One turn or mirror swaps these rows in pairs. Which row does each one swap with?
The rows were stretched afterwards, more along some directions than others.
Q_76: [ 1.18,  0.74,  0.07,  0.11,  0.82, -0.52, -0.50, -1.08,  0.54,  1.16,
 -0.43,  0.91, -0.02, -1.18,  0.31, -0.18, -0.65]
Q_362: [ 1.37,  1.38,  2.76, -1.29,  0.10,  1.15,  1.41, -1.85, -0.28, -0.97,
  1.71,  0.34,  1.34, -0.46,  0.91,  0.85,  0.28]
Q_629: [ 1.68, -1.71,  1.30, -0.03,  1.34, -1.66, -0.45, -0.06,  1.24, -1.60,
  1.74, -0.22,  1.23, -0.88, -0.13,  0.00,  0.05]
Q_36: [ 1.20, -1.18,  1.77,  0.25, -0.30,  0.10, -1.10, -0.29,  0.44, -0.10,
  0.87,  0.79,  1.61, -0.85,  0.80,  0.64, -0.06]
Q_398: [ 0.99, -0.23,  2.96, -1.30,  0.66,  0.44,  1.92, -2.28,  0.79, -1.78,
  2.11, -0.25,  0.70, -1.30,  1.51,  0.43,  0.50]
Q_82: [ 1.05,  0.88, -0.52,  0.16,  1.16, -0.78, -0.62, -0.72,  0.33,  1.13,
 -0.69,  1.23, -0.13, -1.05,  0.38, -0.24, -0.81]
Q_749: [ 1.48, -0.64,  1.72, -1.60,  0.39,  0.11,  1.34, -2.58,  0.75,  0.19,
  1.56, -0.05, -0.05, -3.12,  1.68, -1.41,  0.48]
Q_659: [-0.38,  1.02, -0.54, -1.30,  0.96, -0.84,  1.50, -0.50, -0.53,  0.10,
 -0.26,  0.17,  0.34, -2.45,  0.93, -1.12,  0.85]
Q_205: [ 1.10,  0.09,  2.27,  0.38,  0.99,  0.17,  0.30, -0.76, -0.24, -0.76,
  0.94, -0.19, -0.43, -0.63,  0.75,  0.64,  0.48]
Q_871: [ 0.78,  1.21,  1.07,  0.03, -0.46,  0.27, -0.87,  0.58, -0.80,  0.65,
 -0.68,  1.87,  0.89, -1.20,  0.16,  0.25,  0.49]
Q_505: [ 0.85,  0.06,  2.77, -1.35,  0.56,  0.51,  2.34, -2.18,  0.49, -1.81,
  2.25, -0.74,  0.59, -1.38,  1.36,  0.17,  0.49]
Q_289: [ 1.18,  1.94,  3.39, -1.66, -0.18,  1.41, -0.09, -1.78, -1.53, -0.71,
  2.15,  0.92,  0.80, -1.51, -0.30,  0.56,  0.99]
Q_366: [ 1.55,  0.23,  2.22, -1.15, -1.13, -0.65,  0.84, -1.10, -0.11, -0.14,
  1.84,  0.19,  2.02, -2.95, -0.10, -0.76,  1.06]
Q_212: [ 0.80,  0.56, -0.29,  0.44,  0.94, -1.15, -0.87, -0.79,  0.54,  1.24,
 -0.71,  1.42, -0.39, -1.47,  0.41, -0.34, -0.97]
Q_761: [ 1.01, -0.71, -0.33,  0.13,  1.36, -2.00,  1.36, -1.27,  0.64,  0.54,
  0.68,  0.96,  0.98, -1.97,  0.25, -1.89, -0.43]
Q_182: [ 1.64, -1.98,  1.48,  0.30,  1.33, -1.44, -0.70,  0.29,  1.48, -1.56,
  1.39, -0.28,  1.20, -0.56, -0.11,  0.23,  0.14]
Q_915: [ 1.01, -0.35,  2.69,  0.64,  1.52,  0.85,  0.23, -1.13,  0.12, -1.27,
  1.32,  0.14, -1.24, -0.15,  1.11,  0.87, -0.12]
Q_471: [ 0.03, -0.64,  0.79,  0.25,  1.27, -0.14,  0.65, -1.38,  0.41, -0.34,
 -0.10,  1.35,  0.05, -2.07,  0.97, -0.77, -0.55]
Q_202: [ 1.01,  0.11,  3.23,  0.67,  1.34,  1.25,  0.00, -1.60, -0.15, -0.69,
  0.91,  0.48, -1.17, -0.54,  1.04,  1.15,  0.08]
Q_632: [ 0.04,  0.79,  0.87, -0.73, -0.48,  0.38, -0.58, -0.43, -0.87, -1.07,
  0.35,  1.77,  0.02, -0.25,  0.01,  0.28,  0.14]
Q_934: [ 0.40, -1.18,  1.75,  0.61, -0.06,  0.94, -0.04, -0.67,  0.59, -0.38,
  0.62,  1.31, -0.99, -0.63,  0.59,  0.05, -0.33]
Q_975: [ 1.59,  1.19,  3.04, -0.80,  0.81,  1.55,  0.32, -1.95, -0.43, -0.64,
  2.31,  1.49,  0.76, -2.23,  0.24,  0.23,  0.14]
Q_158: [ 1.16, -1.14,  2.76, -0.49,  0.30, -0.86, -0.36, -2.24,  0.80, -1.08,
  1.84,  1.24, -0.51, -2.81,  0.58, -0.76,  0.51]
Q_994: [ 0.93,  1.30, -0.11,  0.02,  1.33, -0.59, -0.28, -0.56,  0.53,  1.14,
 -0.40,  0.84, -0.17, -1.78,  0.46, -0.55, -0.84]
Q_165: [-0.08,  1.15,  1.23, -0.22, -0.03,  0.52, -0.72, -1.78, -0.26,  0.45,
  0.00,  1.54, -0.61, -2.85,  0.80, -0.48,  0.11]
Q_209: [ 1.20, -2.19,  0.70,  0.30,  1.54, -2.31, -0.47,  0.45,  1.75, -1.46,
  1.10,  0.19,  1.34, -0.99,  0.20, -0.21, -0.26]
Q_214: [ 1.50, -2.37,  0.81,  0.09,  0.02, -2.40, -1.27, -0.04,  1.76,  0.12,
  0.75,  0.71,  0.84, -1.91,  1.37, -0.51,  0.66]
Q_830: [ 1.32, -2.41,  1.38, -0.24,  0.64, -0.92,  1.63, -1.08,  2.28, -0.66,
  1.72,  1.03,  1.11, -1.37,  1.02, -1.17, -0.24]
Q_176: [ 1.33,  0.07,  2.50, -1.11,  0.97,  0.50,  2.08, -2.29,  0.81, -1.44,
  2.27,  0.04,  0.72, -0.80,  1.51,  0.18, -0.12]
Q_605: [ 0.82,  0.15,  1.87, -1.74,  0.63,  0.05,  1.84, -1.28,  0.40, -1.74,
  1.94, -0.18,  1.17, -0.75,  1.43, -0.03,  0.65]
Q_404: [ 1.01, -3.38,  2.31,  0.52,  2.14, -0.43,  1.05, -0.82,  2.46, -2.27,
  2.03,  0.35,  0.46, -0.54,  0.88, -0.21, -0.50]
Q_711: [ 1.03,  1.08,  2.68,  0.06,  0.90,  1.45,  0.35, -1.67, -1.00, -0.19,
  1.29,  0.22, -0.70, -0.55,  0.66,  0.55,  0.06]
Q_312: [ 1.06,  1.26,  0.32, -0.13,  1.13, -0.42, -0.37, -1.06,  0.36,  1.21,
 -0.27,  0.88, -0.48, -2.31,  0.35, -0.51, -0.81]
Q_820: [ 1.72, -2.82,  1.08,  0.02,  1.83, -1.50, -0.02, -1.14,  1.62, -1.17,
  1.09,  1.11,  1.24, -1.12,  1.02, -0.88, -0.75]
Q_180: [ 1.44, -1.20,  1.67, -0.18,  1.41, -1.38, -0.36,  0.31,  1.36, -1.68,
  1.82, -0.48,  0.99, -1.48, -0.01, -0.15,  0.11]
Q_261: [ 0.32, -0.54,  1.28,  0.09,  0.73,  0.40,  0.51, -2.37,  1.18,  0.21,
  0.41,  1.24, -2.05, -1.60,  1.19, -0.51, -0.65]
Q_635: [ 1.23,  0.64,  3.16,  0.48,  1.42,  1.40,  0.11, -1.37, -0.24, -0.64,
  0.98,  0.72, -0.85, -0.13,  0.96,  1.10, -0.05]
Q_587: [ 0.09, -0.19,  0.50, -1.09,  0.66, -0.95,  0.72, -0.85,  0.45, -1.07,
  1.05,  0.25, -0.96, -3.56,  1.23, -1.02,  1.15]
Q_814: [ 1.63, -1.49,  1.69,  0.14,  0.67, -0.88, -1.06, -2.44,  0.52,  0.01,
  1.00,  1.12, -1.11, -2.14,  0.67, -0.85, -0.49]
Q_218: [ 0.64, -1.98,  1.82, -0.14,  0.99, -1.70, -0.24, -0.69,  1.47, -1.65,
  1.71,  0.31,  0.81, -3.02,  0.77, -1.03,  0.89]
Q_702: [ 1.67, -1.72,  1.65, -0.14,  1.80, -1.70, -0.39,  0.36,  1.68, -1.64,
  1.66, -0.20,  1.10, -1.68,  0.09, -0.25,  0.02]
Q_947: [ 2.28, -1.64,  4.46, -0.51,  0.81,  1.59, -0.69, -1.24,  0.29, -1.70,
  2.77,  0.36,  0.48, -0.95,  0.64,  0.57,  0.57]

Swapped with Q_180: Q_994
Swapped with Q_366: Q_871
Swapped with Q_212: Q_209
Swapped with Q_711: Q_605
Swapped with Q_176: Q_915
Swapped with Q_76: Q_182
Swapped with Q_587: Q_975
Swapped with Q_82: Q_629
Swapped with Q_312: Q_702

